One vector is turned by the same rotation once a tick. Each row is the vector after some number of ticks, and that number follows the row.
The counts run from 0 to 349.
[ -7 -17  26   3   2  28 -27  11   0   0 -15 -23  42 -10 -13  -2 -45  33
  25 -31  -5   5  19   0 -37  20   0 -41   2 -16  33  14  21  14  -4  30
  -9  24 -16  13  -4   2   6  -7  26  15  51]
333
[ 16 -13   7  17  13 -11  22  11   4  20 -13  26  14  16  32   6  -1  -7
  16  55   9  30  11  -6  23 -19 -28 -17 -21   5 -55  -6  58 -27  11   5
  16 -11 -24   2  -1 -15 -15  -4   9  29 -10]
272
[ 29   2 -18   4 -18  17   0 -17   8  43 -13  62  -6  29  10   3   3 -27
  18   0  -2  24   6  25  23 -18 -35  35  12 -22  12 -24  16  39  11  16
 -13   3  -5  -5   9  -9  17   7 -18  38  13]
39
[ 27  17 -36  40  15 -22  17  -2  31  20 -10   5  46  38 -15  -2  -5   8
 -15   1  20  28  -2 -31  19  29   1  -9  -7 -13 -22  -5 -29 -30  16  -8
 -27   8  19  -9  13  -8  19  14  -9  59 -16]
62
[  6 -28 -16  44 -19   0  16  22 -43   6  13  -5   5 -15  11  -4 -24   6
  17  -8 -34 -13  18  -9   2   5  28 -35  18  31 -28  35 -13  10 -19 -37
  -2 -20  26 -23  -7  -5  12 -22  35 -40  17]
130
[ 22  12 -25  45 -33 -11   1  18  22  20 -10 -12  28 -11  13   3 -10 -15
  -6  -3 -10  17   8 -50   9  19  29  -3  -7  19 -32   0 -18 -14   8 -21
  24  -6  21 -45 -18 -21  -3   7  34   1 -31]
292
[ -5   0   7  11 -10   7 -37   7  40   4 -27 -38  28  33  18  27 -24 -22
 -14 -16 -27  12 -17 -20  -4  27   7  26 -24 -15  -3 -13  -7  -9  46 -19
  19 -19  10  -3 -24 -38 -24 -19  15 -25 -25]
300
[ 36  -6 -25  12  -9   7  13 -21  16  32  -9  62 -18  35  20  -4   6 -26
  17   3   9  16   0  31  28 -14 -23  34  14 -21   0 -41  26  44  10   5
 -15  -4  -2 -13   0 -11  13  15  -8  37   9]
40
[-34  24 -10   4  27  10   0  11 -39  21   8 -19 -32  20 -41   0 -14  -5
 -30 -10   1 -14 -19  -3 -16   4   9 -14 -16  10  13 -31  13   3 -11  20
 -41  15 -11 -25  15 -22 -58   6  23  -7  32]
160
[ 49   3   6  -9  -6  15 -13  -3   7  -5 -26   7 -22 -29 -14 -14 -18   3
   5 -23  11   4 -17  16  -5 -19   9  11  52  -5 -18 -30   5  11 -49  45
  34   5  44 -15  20  26  -4  10   6  14  27]
19
[ 12   6  -5  21  46 -21  35   2   4  10 -16  27  -7  37  16 -16  -7  -1
 -15  47  23  27 -20  -5  30  -7 -15  11 -18   2 -59  -4  32 -28  12  -9
  -8 -17  14  13  -4 -14  -4  -7  -7  31 -23]
54
[-26   7   6  -2 -20 -24 -26  19  12  22 -17 -33  43 -17  16  23   5  12
  -6 -22  15   7 -29  -7 -28  17   1  17 -47  42   4   0   0 -26  44 -15
  20 -23  -8   7 -25  28  26 -17  16 -21 -30]
306
[ 21 -25 -13  46 -17   0  24   5 -37   6   4  -4   5 -10  10 -15 -25  12
  19 -11 -32 -19  11 -15  -3  14  39 -43  26   8 -28  22 -13  17 -10 -39
 -10 -24  28 -16 -14  -6   9 -10  39 -28  20]
129
[ 24  15 -18  13  23  -3   9 -16  30  30 -20   6  45  44 -27 -22 -17   1
 -19  17  20  30 -12 -24  29  33   0  11 -14 -20  -7  23 -19 -40  21   6
  -3   4   7   8 -10 -21  15  21  -8  57 -14]
60
[ 12   1 -12 -20  13   3 -29  -2  13 -17  -6 -25  -7   9 -26 -18 -43  28
  -4 -39  29   5 -10  11 -14  -4  -6 -16   6 -27  17 -32 -39  15 -35  44
 -13  41  25   3  10  27  12   9 -28  47  11]
7
[-13  15 -10   1 -32  -8  16 -25  21  15  -5   8  39   3  11   9   2 -29
  -1  18  -4  21  13 -60  22  13  10  14  -9 -17 -25  48   8  -4   7  -5
  24 -23  -7  11 -14 -45  11  11 -12  26 -50]
286
[ 26 -13  -4 -33   4  24 -25 -21  21  13 -40  -2   6  26  -3  22   5 -22
   9  -2 -16   1 -19  32   0 -14 -30  39  44 -14  -4 -27  12 -30  -8  23
  32  -8  15  18  50  -1 -17 -14 -24 -25   8]
245
[ 19 -41  24  20   5   5  14  16  14   6  -8 -13  43  -7   1  -9 -22  37
  34 -18 -14   6  41 -18 -26  20   5 -57   7 -25  14  24  15   9  10 -14
 -32 -10   6  21 -13  11  16  -1  10  19  40]
116
[-11 -13  -8 -40  16  22 -29  -8   6 -27   2 -39   1  13 -22 -32 -16  40
 -23   7   6   3  -1  15  -6  -8 -30  -5   5  -4  19  -1 -46  -6 -29  55
  20  43  -7   9   1  16  17  -2 -37   2 -18]
4
[-23 -53 -22  23   0  37  -4  18 -23  24 -14 -33   5  31  22  23 -27  23
 -11 -26  -8 -21 -31  23  15   7  18  -2  -9  11 -12   1  -5  18  29 -10
  11 -36  14 -10 -29 -12   3   6  31 -27  40]
139
[  2  26   1   5  -6 -29 -28   0  20 -11 -27 -16  45 -25  15   6  23  10
  10 -33  45   8 -34 -13 -28  21   7  10 -25  24   8 -21  24 -34  39 -25
  15 -24   3  16   4  17  21   3  16 -21 -15]
87
[  5 -30  11   4 -25  36  19  -9  -4  12  -2 -11  22  -7   4 -20 -26   4
  11  -7 -51  -5  36 -31   8  13  27 -19  35 -25  10  49   5  31  -6  -8
  14 -29  11  11 -22 -46  10  12  18 -29  21]
125
[ 59  -8 -20   3 -10   2  -7   2  16  -9 -19 -18  -3  -5 -23  -2 -13   7
   7 -12   1 -11 -13  10   7 -14  12   4  45   3 -29 -60 -25  -4 -43   2
  40  17  39 -22  32  28  15  10  -4  -1  -9]
237
[-11  26  30 -26 -25  -1 -16  -6 -14  16 -12 -25  17 -30 -32 -37  -4  11
  -4  -4 -19  14  21 -30 -57  13  -2 -13 -12  33  39  -6  15  -9   7  -1
   3   6 -29  -2 -23   1   6 -10  14 -44 -22]
319
[  4  27  -7  38 -27 -46 -14  -1  -3   1   1  -6  14  -6  11  13 -21 -35
   9   7  -9  12 -13 -24  -5  14  33   5 -30  20 -33  11 -10 -27  13 -50
   1  -8  14 -15 -18 -18  -3 -35  14 -14 -52]
295
[-20 -19   6   7 -19  -5  24  28  -5  14  -3   4  28 -26  20  -4 -36  19
  42 -14   0  12  27 -31 -19 -11   6 -45  -5   7 -25  42  37  21 -12  -2
 -22 -32  16  18  -4  -4  36   4   8  12  22]
119
[ 37  28  -6  39  -8 -33  -9   9  26 -10 -12 -22  24  -9 -13  25 -14 -16
   1  -4  10   7 -24 -27   0  24  42   9 -11  20 -38 -48  -9 -28  -1 -35
  21   3  23 -23   9   6   0 -12  27  -3 -48]
75
[ 39  14  15   4  -6  -1  16 -18 -15  43   5  46 -11   4 -17 -38   0 -18
  -6  60  -1  26  -6  26  44 -11 -11  36   0   9 -15   1  17  -8  -1  -1
  29  12 -17  -2 -31  12  22  -5   9  25 -16]
46
[ 19  -5  19 -29  -5  13   4 -43   8 -47  -8  -7 -15  -9 -29  -3 -11  -6
  11   2  -7 -10   1   9  -5 -12   3  17  50 -40  17 -29 -12  18 -54  33
  32  20  10  27  18  18   7  -8 -42   5 -15]
15
[ -5 -29   1  10 -13   3  30  32   6  18  -3  -9  40 -26  16  -1 -27  33
  38 -22  -5   9  37 -34 -22  -2   3 -55   2  -6 -18  38  26  18  -4  -5
 -28 -27   4  11  -2   7  29  10  14  17  32]
118
[-19   4  19 -15 -25 -13  -3   2  26  19 -13 -26  37  10  -4  33  13  -5
   1 -33 -24  -2  12 -30 -54  27  -2  11 -18   2  49 -24 -14   6  43 -26
 -31 -19 -17  18  -5  12   9 -11 -21 -14 -29]
310
[-48 -24  -6  -2 -17  12   9   7 -45  49  15 -23  23  15 -14  43   7  11
  -9 -11 -23 -25 -19  20   5  13   8  14 -11  37  19  30 -22   1   6 -16
 -10 -19 -19  13 -12  37  28 -10  -3 -19  14]
144
[ 27  -7 -17   4 -19   8  -6 -23   3  39  -1  63  13  23   3  10  29 -24
  23   9 -13  16  19  35  24  -7 -46  35  28  -5  19  -1 -12  12   3   9
  -6  16 -18   4  24  18  31 -19 -32  26  10]
37
[  3 -10   7 -11  -2   8   6  18  43  -7  26  19 -51  10  41   9  25 -10
 -14  -4 -10 -10  28  24  13 -19 -24  17  -5 -28  21 -17 -42  51  17 -12
 -39  11  10 -28 -12  13   8  18 -25  18   1]
203
[-27 -19  -3   8 -27  12 -11   2 -42  14  10  -8   4   7   2   3 -46 -25
  15   0 -36 -12 -14  10  10  -3  16  -7   0  22 -18  60   5  10 -11 -33
  -6 -14  12   7 -15 -24   1 -41  12 -51  11]
133
[-35   6   6  -1  27  11 -17 -21 -31 -28  17 -20   7  14 -42  16   4  19
 -20  -2  25 -19 -15  12   7  28  17 -25  -7 -21  42   9 -13 -15  -8  33
   1  44 -43  15   3  -2 -37   9   3  29  25]
168
[  2   1 -11 -27  12  16 -37  -1  19 -13  -8 -34  -1  12 -28 -28 -39  33
  -8 -27  18   8 -11  20 -13  -1 -12 -13   2 -25  23 -13 -37   5 -25  55
   0  44  16   3   8  13  15  15 -23  34   9]
6
[-28  -2  -4 -34  37 -13 -13  -2 -17 -53   3 -29 -40  12  11 -39 -14  27
 -25   3  23  -6 -21  16 -16 -26 -21 -12 -23   6 -10 -15 -20  -2 -22  26
  -3  21  15  19  -4   4   2 -14 -44 -15 -33]
1
[-41   6  30 -22  -8  24   6 -12   5 -37  24   5 -10 -37 -10  38  30 -19
 -16  10   5 -20  23 -23  10   5  15   7  24 -26  21  25  -6  18 -32  40
  30  14 -32   4  14  -4 -33  19   2  19  12]
178
[-37 -14 -26   0  -1  21  55  13 -36  28   6 -25 -18   7  -5  22  23  14
 -39  -6 -11 -26 -12 -18  -4  -2  13   7  -2  32   0 -40  11  30   1  16
 -11 -42 -12 -21  -9   4   2  38  16 -29   6]
151
[ -9  27  21   7  -3  -6 -22  24  -1 -20  19  22 -36 -63  14  13  30 -21
  -7   5  22 -12  10  -3   3 -16  19   3  17  18 -24  41  -4  -6 -22  16
  12  13  12 -36  19  25 -39   2  23   1  29]
185
[-37  13 -18  11  36  -3   9   8 -45   2  11 -16 -37  22 -28   3  -6   5
 -28  -5  10 -23 -25  -5 -14   0   7 -24 -18   7  -2 -36  23  -5 -17  14
 -43  12 -15 -17  21 -21 -54   2  18  -3  26]
161
[ 11 -23   2  16 -26  35   8  -6  -7  19 -13 -10  13 -10  -1 -24 -36   3
  14 -17 -42  -3  23 -23   8  17  32 -19  30 -21   9  41   0  32 -11 -11
  11 -29  17  -3 -28 -49   8  12  31 -24  27]
126
[-27 -24 -10  16 -32  10  -3  11 -42  24  12  -8   6 -10  13   7 -39  -7
  16  -3 -38 -14  -2   1   4  -9  21  -9   1  32 -32  58  -2   3 -17 -31
   1 -12  20   0  -9 -19   9 -35  21 -50  17]
132
[-51   1 -14   9  38  -4  15   8 -55 -27  17 -18 -26  16  -4  13  12  15
 -30  10  19 -22 -14  -3  -4  -2  -7 -33 -17  24 -17 -30  12 -12 -13  24
 -18  15 -36  -7  26 -14 -43 -12   5 -22   9]
163
[-13  15   9  -7 -15 -20  20  -2  -6  -9 -15 -22  -4 -25   6 -13   7  23
  -7 -25  19   5  -5 -40 -56  21  14  -5 -25  18  20 -60  35  23  25 -18
 -10 -36 -13   3 -26  -2  13   6  10 -33 -34]
315
